One turn sends every row of this set to another row. A few are shown first. Where does it send the rows asked after them?
labu: [ -3   2 -13   3   6  -6  -4  -1   0  -9   5   2 -14 -13  -9 -12   4   2
 -17 -12  -5   0  13   2 -11  12 -12  -2  -8   4 -13   9]
Geri: [-14  -5 -13 -13   8   2  18  -1  13  -3   3  -7  -4 -10 -12 -15   4  -4
  -1 -28  -8   4   9   0  11   8  -7  -2  -7   9 -10  12]
Liba: [-13   2  -1 -17  -4   6   4  -1   5   7   3  -8   1  -4   6 -21   2  -5
  -6 -21  -2   1  16 -13   7   4 -10  -8  -2   8  -3  -1]
dopak: [ -6  -6 -18   1  -9  -5  18  -2   5   8  -1  -3 -12  -4  10 -16  -4  -5
  -7  -9  -6 -10  12 -15   0  20 -25   5 -12  12 -13  17]
gulis: [ -2   1 -16   1   4  -9   3  -5  -1  -1   4   3 -19 -10  -4 -11  -1  -5
 -13  -6  -2  -2  12  -2  -8   9 -19   1 -12  10 -23  13]
Zogip: [ -2  -9 -12   3  -8  -9  15  -4   8  13   4   4  -9 -10   0 -16  16  -7
 -18  -3  -5  -4  12  -5  -5   4 -14   5  -9   0  -8  19]
befe: [ -1 -13  -3 -16 -12  -6  -1   7  13   2 -12   1  -9   2  -3  -4   4   8
  -4  -9   0  10   1   2   5   8 -14  11 -26   5 -14   9]
fedo: [-11 -12 -11 -14 -11  -5   7  13  11   6  -5  -1 -10   1   5   5   4   8
  -7 -20  11  10  11  -2  -2   9 -20   1 -21   0  -4  -3]
vemen: [ -5  -7  -9   3  -8  -4  17   1  11   6  -3  -2  -6 -12   2 -18  19  -4
 -21 -12 -14  -6  12  -5   1   8 -13   4  -9  -3   3  15]
gasa: [ -8  -7 -13  -5  -2  -1  -5   6  12  -2   9 -12   6  -7  -5 -21  -2  -9
  -2 -20   0  -9   9  -2  11  13  -7  -9 -12  16  -4  10]
pakos: [-10 -16 -12 -12  -8  -8  12  15  15   5  -4  -3 -11  -1  -3   3  11   7
  -8 -20   7   7   5   5   1   5 -16   2 -26   2  -4   6]
Beku: [-12  -4 -15  -3  -8  -4  15   2   2   7   0  -9 -14  -6   6 -23  -1   2
  -4  -8  -6 -13   8 -13  -3  22 -22   7  -7  11 -10  16]
mik: [-10  -6 -19 -13   4  -1   3   0  10  -1   8   1   6  -5   0  -8   6 -12
  -2 -13  -9   6  18   3  11  12  -9   4  -5   4   0  -5]
Lis: [ -6   8  -7   7  -8   2   4   0   0  -3  -6   3  -3 -11   2  -7  -5  -9
 -11 -23  -2  -9  16   0  -2  20 -22   4 -13  -1  -9   3]
sitan: [  4   6 -15 -11  -4  -7   1  28  10  -6 -10  -2 -12  -4   2 -11  -2  -1
   2  -8  -3   1  15 -15   9   7  -8   1 -12   8 -12   7]
sas: [ -4 -12  -7 -12 -14  -4  -3   8  19   4 -15  -3 -10   3  -3  -9   2  13
  -4  -9   0  10   1   0   5   9 -16   4 -23   7 -18  11]
gul: [ -4  -7 -10   2  -4  -7  16   0  11  11  -4   0  -8 -14   1 -16  19  -5
 -18  -6 -12  -5  12  -4   0   5 -15   7  -4  -5  -2  15]
lukaz: [ -4   9 -13 -11  -8  -2   7  27  13   1  -8   0 -11  -2  -8 -19   8   0
   0  -5  -1   0  10  -2   4  -1  -3  -1 -12   3 -17  10]
Bef: [ -9  -7 -14  -9   0   0  -8   9  11  -2   7 -10   4  -3  -5 -21  -4 -13
  -2 -19   3  -8   7  -6   8  15  -6  -7 -12  12  -4   7]
Safim: [-13  -6 -13 -16  10   2  17   2  14  -2   1  -7  -7  -9 -13 -18   4  -6
  -2 -27  -5   4   5  -7  10   8  -4  -1  -6   7 -10  13]
Dode: [ -1  -1 -14   2  10 -11  -3  -1   0  -6   3   0 -17 -15  -9 -11   1   0
 -12  -9  -4  -4  10   1  -9  12 -15   3  -6   6 -17  13]
buvu: [  0   1  -5   8  -9  -4   8  -7   5   7  -4   8  -1  -9   2  -3  -4 -11
 -13 -19   2  -6  16  -5  -5  15 -21   1  -9  -4 -13  12]
Fised: [-13  -3 -20  -3  -9  -1  18   3   2   3   5  -8 -15  -7   5 -25   3   4
  -7  -8  -8  -9  11 -13  -3  22 -20   7 -10  12  -6  12]
piv: [  1   0  -4 -15  -7  -7  10  23  10  -3 -10   3  -3   4   2  -5  -1   1
   4 -16  -6   2  15 -17   2  15  -4   6  -7  -1  -6  13]
Mamed: [ -5   6  -5   6  -8   0   3  -1   1   5  -8   4  -1 -11   4  -6  -5 -11
 -10 -18   0 -11  15   0  -4  17 -23   4  -8  -5 -11   4]
zeza: [  2 -12  -4 -15 -17  -6   1   8  11   6 -11   1  -8  -4   0  -6   4  10
  -3 -10   7  12   4  -5   7   7 -15  14 -23   3 -11   5]
sanis: [-11 -13 -11 -14 -12  -6   1  16  13   6  -3  -9 -13   4   7  -3   3  11
  -9 -17  10   5   8  -7  -1   7 -20  -6 -23   9  -5   2]
Gime: [ -4   2  -6 -10 -11  -4   6  24  13   1  -4   7   2   6  -9  -8   7  -2
   3 -10  -2  -1  11   1  -3  11   1   3  -9  -5 -11  15]
poz: [-10  -6 -21 -12   6   0   2   4  13  -1   5   1   5  -4  -4  -9   5 -16
  -3 -13  -5   6  15   1  11  12  -7   4  -5   0   0  -6]
veta: [-10 -13 -10 -12  -7  -7   2  17  14   2  -4  -8 -16   0  -3  -2   6   9
 -10 -20   9   4   3   2  -1   4 -17  -7 -28  10 -10   8]
seba: [  0 -10  -9 -10 -18  -4  -4   9  18   7 -13  -2  -8  -3   0  -9  -1  14
  -3 -10   9  12   5  -6   6   9 -16   6 -21   4 -15   5]
Feg: [-15   2  -4 -20  -2   8   6   1   8   8  -1  -7   0  -1   5 -21   3  -9
  -6 -21  -2   2  13 -14   5   4  -8  -6  -2   4  -4  -1]

poz turns into Safim
gasa turns into Liba
gulis turns into dopak
Where do these go?
befe turns into sas
Gime turns into lukaz
Dode turns into Beku
fedo turns into pakos
Fised turns into Lis

One turn sends every row of this set to another row. A few are shown first. Where does it send the rows asked after them?
zurug: [ 3 -2  6  3 -6 -3  2 -6 29  9  2 -3 -8  3]
Zir: [ 7  2  9 15 -8 20  2 -5 10  9  2 -3 -7  3]
gaf: [ 5  1  7  3 -5 23 -2 -3  8  7 13  1 -2  3]
gud: [  0   2  13  -1  -4 -16   4  -2   3  13   6   5 -14   1]
Nit: [ 8  4  2  4 -5 13 12 -1 -2 -2  9 -1 -2  4]
nas: [  5   1  -1   2   1  11  13  -5   0   3   9  -9 -12  -2]
rabez: [ 12 -16  11  -2 -17   0   2  -9  10   7   4   0  -9   0]
Vom: [  5  16   1  -1   2   7   0  -2   7   9   8 -12  -1  11]
Pobaz: [ -7   4   4  -3 -16  -6  -6 -10  14  11   2   1   1  12]
bulo: [  2  -9   8   7 -18  -9   5 -12   5  17   5   2   0  -1]
Gipi: [  2  10  15   4   4  13  -1  -9   0   7  13   2 -13  11]
Zogu: [  3   4  11 -11  -5  -6  -6 -10  -1  13  -7  -5  -8   7]
Vibos: [  2   0   5 -15 -10  -9   1  -4   0   4   0   1 -12   4]
muran: [ 12 -12   9  -2  -8  -7   5 -12   7   6   3 -13  -6   4]
pur: [ -6  -1  12   2 -13   2   0  -5  11  10  -1   4  12  11]
mef: [ -3  -7  13   7 -12  -4  18 -13  -1  15   6   4  -5   5]
fod: [ 8  2 14 12  7  6  6 -6 -5  4 10  0 -1  2]
gavun: [  2  16   0   1   1   7   8 -11   3   7  12  -2  -3  13]
Fos: [ -1   2   7 -20  -3   0   1  -7   2  12   4   1  -3  10]
kurut: [ -4  -8  11   8 -19  -3   8  -2   0  15   7  -8  -9  -1]
Sezo: [  4  10  10  -1 -10  -7   7   3  10  19   3  -1 -17   3]
gufak: [  6   5   4   9   3  10   0 -11   9  13  14   0   9   3]
dofo: [  0   0   7   8   8   6   6 -11  -7   9   8  -6  -8  -3]
vime: [ 0 12 14  5  2 11 -6  2  3 12 11 -8 -9  9]
seb: [  9 -12  13  -5  -8   2  14 -15   5   3   3  -1 -10   8]
Gev: [  1  -1  17   1 -10  -5  -7  -5  22  11   8   3 -12  10]
suz: [ 7 -4 18  2 -7  2  2  1 24  7  4  4  0 10]
zem: [  9   4   4  15  -2  11   1 -15   8  11   0  -6   5   5]
pidu: [ -2   5  15  -7   0  -5   7   1   9  21  13   5 -10   6]
vago: [-13  -3   9   4 -12   2  -9  -8  11  12  -4  -1  -2   3]

Vibos turns into rabez
pur turns into Fos
Where do these go?
dofo turns into zem
kurut turns into vago
Gipi turns into fod

One turn sends every row of this set to another row. A few are shown first. Where does it send the rows asked after them?
dumiv: [ -6   5   5 -12   5   9  19   1  -1  -6   1   7   8  -5  -3  15   2  -9
  -4  -1  10  -2  -3  -8   5 -10  -2   3  -2]
dut: [ 0  0 10 -1 -1  7  0 -1  4 11  2 15  0 -5 -8  6 -3  5  0 -5 16 -3  3  8
  7 -7 11 -3  0]
denez: [  3  -5   5   0  -8  11   4 -10   7   8  -5   1   4   2  -6  -3   1   5
   2  -6  15   2  -8  -7   2   7   8  -9   7]
fepa: [  4   6  -4 -13   2  -6  -2   3  -6   2  -9  -3   7 -12   1   3  -8  -6
 -10   8  -7   4  -9 -11   0  -9  -1  -1   3]
taze: [-5 14 -9 11  3  1  2 -4  1 -6 -8  0 -5  5 -4 -5  1 -8  3  3 -4  1 16 -5
  0 -4  4  1 -2]
Mefe: [ -6 -13   6   0   0  -5   5  -3   4  -3   0   3  -1  -6   0  -1  -2  -3
  -3 -17  11  -3   3   7   6   3 -14  -1   2]
mir: [-3 -6  0 -5 -2  4 -6 -7 -3 -9 -4 -5  0 12 13  8 13  7 -1 -5  6 -4 -1 -4
  2 11  4  5  7]
zuv: [  0   1   0   8  -3   3  -4   1  -1  -8  -3  -6   8   5  -2  -1   7  -8
   7  -1  -8   6  18  -8  -2 -10   7  -2  -1]
feki: [ -3  -9   4 -16   3  12  16   2 -13   0   0   1   0   7  -2  15   2  -5
  -1   3   7   3  -2 -10   1  -7  -2  -9   0]
Lili: [ -4   1   3   9  10   6  -8 -10 -12   1  -1   6  10  -3   2  -8   6   0
   8  11  -2   9   6  -9  -9  -5   1  -5   1]
Leb: [ 10  -2  14  -1  -5   2  -9  10  -7  -9  -1   3   0   1   2   6  -2  -7
   9   3   5   3 -10   6  -4  -5   7 -12 -12]
netiv: [ -1   4  -4  -8   6  -6   1  -1 -12  11  -4   1   0 -11  -2   3  -9  -5
  -3   7 -10   6  -6 -14   1  -9   1   0  -3]
tomi: [  2   0   1 -12  11  -5  -7  -3  -6   2  -5  -2   8  -9   0   9  -9  -8
  -3   9 -12   3  -5 -13   2  -4   2   3   1]
posen: [-10 -17   9  -4   1  -4   5   1  -3  -3  -6   3  -9  -2  -1  -2  -1  -5
   1 -14   9  -3   5   7  10   3  -9   1   2]
sogab: [ -3   4   2 -11  18   9  12  -6   1  -1   1   7   3   4  -3  16  -1   0
  -4   2  10   4  -5  -7  -2  -1  -8  -9   7]
gor: [  5   4  -9   8  -2   1  -6   1  -1  -4  -3  -3   1   9   0   0   0  -5
  -5   6  -2   0  18   1  -6  -8   0 -11   1]
kalir: [ -2  -5   5  -1   2  -6 -12   6  -4  -9  11   6  -7   5  -1   4  -6  -6
  -9   4   1 -11 -16   2   3  -5   3   5   6]
lil: [ -3  -6   2   4  -3  -5  -6  -2  -5  -3  21   3   2   1  -2   0  -3   1
   4  -6  -6  -1 -19  -8   0  -4   0   3   2]
vabi: [  1  -4   3 -13  -7  14   5   0  -1   0  -7   7   3   4  -4   1  -6   2
   9   1   8  -9   1   6  12  10   9   2  -4]
Kabas: [ -8   6  -2  -5  -3  -5  -1   9  -7 -11   4   6  -8   5  -1  -7  -2   2
   5   0  -4   1 -22  -2   4  -1   0   6   6]
tepo: [ -4   7  -2   3  -4  -3  -2  -5  -1   1   2   4  -3   1  11   5  14  12
  -9 -12  15   1  -1   1  -1  -4   0   2   6]
luk: [ 2  5  0  4  3  5 -8 -2 -7 -9 -2  8 17 -7  6 -3  2 -6 -5 16  2 -6  9  2
 -6 -7 -2  1 -4]
Bos: [  1   5  14  11   3   1  -2  -5   1  -7   0   4  -4  -6  -3   1  -1 -14
  11  -2   6   2 -14  -6   0  -1  11  -2 -14]
birif: [ -7 -15   7  -5   3  -3   3  -1   1  -5  -5   1  -2   0   1  -3   0   2
   5 -16   6   4   2   6   5   8 -13  -3   6]
tefo: [ -5   4  -5   4  -5   7   3  -2 -18  -4 -11   3   2  -2   5 -15   5  -7
   0  16   2   0   3  -8  -4  -4   0  -1  -4]
kunar: [  8   9  -2   5   0   1   1  -4  -3  -5  -1   5  -7   2   0  -1  -9  -5
   7   4   6  -1 -15   4  -6   7  -2 -14 -14]
gezer: [ -9  -2   0  -2  -1   2   0  -5 -12   1   5   7  -7   5  10  10   9   6
   2  -7   5  -8   8   3   8   0   6  12  -7]

gezer turns into tepo
netiv turns into fepa
Where do these go?
Leb turns into Bos
denez turns into vabi
zuv turns into taze
birif turns into posen
Kabas turns into kalir
luk turns into Lili
sogab turns into feki

One turn sends every row of this set to another row. A few are shown first. Where does it send the rows asked after them?
vov: [ -3  -7   0   3   3  -4 -12   3  -5   4   2   0 -12   8  -5   7   7 -13
  -2   9 -15]
melom: [  7   1   0  -2  -9   9  -4  -1  -2  -2   0  10   3  -3   5  16  -2 -16
  -1  -7 -14]
nilup: [ 0 -7  2 12 -5  3  7 10  1 -2  6  3 16 12 -9  0  2  1 10 13  0]
tete: [  0  -1   2   5   0  -2  -8  -5 -13  -2   1  -2 -10   1 -10  -5   9   7
   1   0  -4]
sozi: [  5  -4  -5   0 -14  10  -4   3   7  10   2 -13  -1   3  -2   2   6  -7
  -7  13 -10]
fevu: [ 3  2 -5 -7 -4  6  2 13  7  4 -9  3  0  9  1 18  2 13 -8  2 -4]
Lir: [  6   5   6   4 -14   6  -7   4  -3  -1   5   5  -2  -1  -1  17  -8 -16
   2  -1 -14]
Gudor: [  1   2  -2  -6  -3   6   4  11   8   2  -6   0  -1   7   3  16   0  13
 -11  -1  -3]
meko: [  7  -9   2   6 -14   7  10   7   7  18  -3  -6  -4   6   4   5   4  -7
   0   3 -10]
Pafa: [  4   2  -4 -13  -7   7  -6  10  -1   5 -12   6   2   8  -4  19   7   2
  -6   0   0]
Pafaf: [ 5  2 -3 10 -8 -7  9 13 -4 -5 -5 13  7  8 -6 -4 -1  4  7 14 -5]
Mif: [ 1 -7  4  9 -1  3  9  6  0 -3  9  3 18 10 -8  1  0  2 12  9 -1]
Nav: [  4   6  10   9  -8   0   2   0 -11   0   2   5 -11   6  -3  -7   9  11
   3   0  -6]
Sumop: [  1   4  11   9  -1  12  -1   7 -12  -1   4   1   0   9   3  -6   5  -2
   6   0  12]
bola: [ -2  -3  -9   0   8  -3 -14   6  -2  -3  -3  -7  -3   5  -3   8  12  -9
  -2   7  -2]
zez: [  6  10  -3 -11 -11   1  -6  11  -2   1  -7   0   3   9  -1  20   5  -1
  -3   8   6]
padi: [  5 -11   4   1  -4  -8   7   9  -2 -10   0   5   7   2  -5  -3 -11   6
   5   9  -2]
mared: [ 4  4 -2 10 -6 -3 10 12 -4  0 -5 12  9 11 -5 -8 -1  2  6 13 -6]
Kepag: [ 3  2  7  0  8 10  1 -5 -8 -7  7  0 -5  2  3 -3 -1 11 -2 10  1]
vufe: [  7   4   1   1  -4  11   6   9   5  -1   8   9   2   4  13  14  -3 -10
   1  -8  -3]
boti: [ -2   4   3   1   8   3  -8 -11 -13  -5   6   1   2   8   3   1   7   0
  -1   9   4]
pigud: [  3 -11   5   6  -5  -6   8   7  -2 -11   2   5   9   1  -5   0 -12   3
   6  13  -3]
rufas: [  8   1   1   1  -5  10   3   9   4  -3   4  10   3   1  14  15  -6 -12
   3  -6  -5]
bama: [ -2   1   7   6  -1   3  -9   2 -18   4   3   6  -8   9  -2  -7   5 -10
   4   4   4]
saf: [  7  -4   2   6 -11   7  14   8   6  17  -3  -4  -8   5   5   4   3  -6
  -3   0 -10]
Tuvum: [  5 -11  -1  -3 -13  11   1  -1   3  16  -4  -7   0   4   3   4   7 -11
  -8   8  -9]
nid: [ -1   1   2   4   1 -11 -12   2  -8  -2  -1   2  -2  10   3  14  12 -17
   2   3  -4]

boti turns into tete
sozi turns into Lir
Where do these go?
Pafaf turns into nilup
Pafa turns into Tuvum
vov turns into nid
fevu turns into meko
Kepag turns into Nav
vufe turns into Gudor
mared turns into Mif

One turn sends every row of this set to another row. A few are shown first. Where does it send the rows asked after them?
keb: [ -2   2  20   4   9  -6  10 -12  -1  -8   1   8 -16 -19  -4   4 -10  13
   3  -6  -1   3]
zes: [ -5   2   0   1  10  -9 -13 -14  -4  -6  -7   0  -8 -14   3  -3  -3   2
  -1   1   3   7]
vigi: [  0   3   7   1  18 -14 -13  -2  -4   2  -5   0  -9 -14  -4  -2   0   5
  -4  -4  -6   6]
fepeg: [ -2  14   2  11   6 -18  15   6 -12   2 -11   8  -3 -19   4   0  -5  -5
   0  -4 -11 -10]
zatu: [-21   5   6 -10  -8 -14  17  -2  -3   2   1   8  -4  -7  -4  -8  -2   9
  -2  -7  -3 -13]
num: [-10  10  -3   0   0 -22  19  -4   3   7 -13   7  -9 -12  -2   2   1   9
  -3  -7 -10  -7]
Guna: [ -3  12  10   2   1   5   4  -3 -11   0   1  -8  -6 -10  -1   8   0  -5
  -5 -15  -9 -10]
Dutaz: [ -6   9   7   4  13   1 -13   4  -3   2   5  14   0 -13   5  -5  -4  13
  -1   0  -8  -3]
bib: [-10   4   2  -6   7   5 -14  -9  -2   0  -2  16  -6  -9   2  -7  -9  12
   3   4  -7  -2]
palo: [ -6  13   6  -1   2  11   4   5  -9   1  10  -2  -1  -7  -1  -2  -1  -1
  -5 -10 -12  -9]
fegi: [ -2   1  11   2  15 -10   5 -10   1  -7   6  10 -16 -13   4  -2  -3   5
  -2   0  -2  14]
ture: [  1  12  -7   3   2   8  12 -10  -4  -4  -8  -8  -4 -12  -8   0  -7   2
   3  -7  -9  -6]
dini: [-22   5   3 -11  -5 -17  11  -6  -2   4  -1  11  -8  -2   7  -2   3   0
  -6  -5  -4  -8]
Gege: [ -3   7  17   7   8  -4 -10  -5  -7   0  -8   4  -6 -20  -3   8  -8  14
   3  -9  -5  -9]
nuge: [ -5   9  16   0   9   3   6  -6   0  -5   6  21 -12 -11   3  -5  -8  16
   1   0  -5   6]
sedi: [-16   7   3  -6  -7  -6  11  -6 -16  -4  -5  12  -3 -10   6  -7 -11  -9
   4   1  -3 -15]
riti: [-21   6   4  -2  -7 -20  15  -5  -5  -3  -1   1  -3 -10   4  -3   3   2
  -5  -8   5  -8]
zenu: [ -2  14  -9  -1   1  15   7 -10  -2   0  -4   4  -3  -5   1   2  -7   2
   2  -3 -15  -8]
Fol: [ -1   5  13   0  14  -9   5 -11   0  -6   0  12 -18 -11   3  -3  -2   6
  -3  -1  -2  16]
rilo: [-15  14  -1   6  -5 -14  18  -2   2   3  -9  14  -2 -13   8   4   1  12
  -2  -5  -8 -12]
Soni: [-14   5  -2  -7  -1 -11  11  -3 -15  -5  -2   8  -3  -8   3 -14  -8 -12
   2   3  -2  -7]
satok: [-12   4   3  -9  -4 -13  12  -8 -16  -3 -10   5  -8 -10  -3  -7 -11 -11
   4  -1  -3 -11]
reti: [ -2  10   4  -5   7   2   2   0  -8   4   4  -7  -8  -4  -3   0   3  -9
  -9 -11 -13  -2]
gagat: [ -3  14   2   5   6 -12  15  10 -10   6  -7  15  -2 -16  -1  -5  -8   0
   1  -2 -17 -14]
dudoz: [  0  12 -13   4   5   7   7 -10  -2  -4  -4  -5  -3  -8   3   0  -1  -5
  -2  -3  -9   1]
pib: [ -3  13  -1   4   8 -16  11   6  -9   7  -9  15  -5 -13   6  -1  -3  -8
  -2  -1 -18  -8]
tarot: [ -2   7  21   6   7  -5   9 -12  -3  -9  -3   9 -15 -18  -2   3  -8  14
   2  -6   1   5]
Favar: [-12  12  -8   3   2 -19  18   3   4   3  -3  10  -2 -11   4  -8   4  10
  -5  -2  -8  -3]
vide: [ -7   4  16   0  10   2   5  -8   1  -5   9  21 -13 -11   5  -1  -9  14
   2   0  -6   3]
tuga: [ -7   3   9   2   3   0  -7 -11  -6  -7  -8   1  -5 -20  -9  -3 -13  15
   7  -3   2  -7]

num turns into dini
Guna turns into dudoz
tuga turns into vigi
Where do these go?
keb turns into Fol
gagat turns into satok

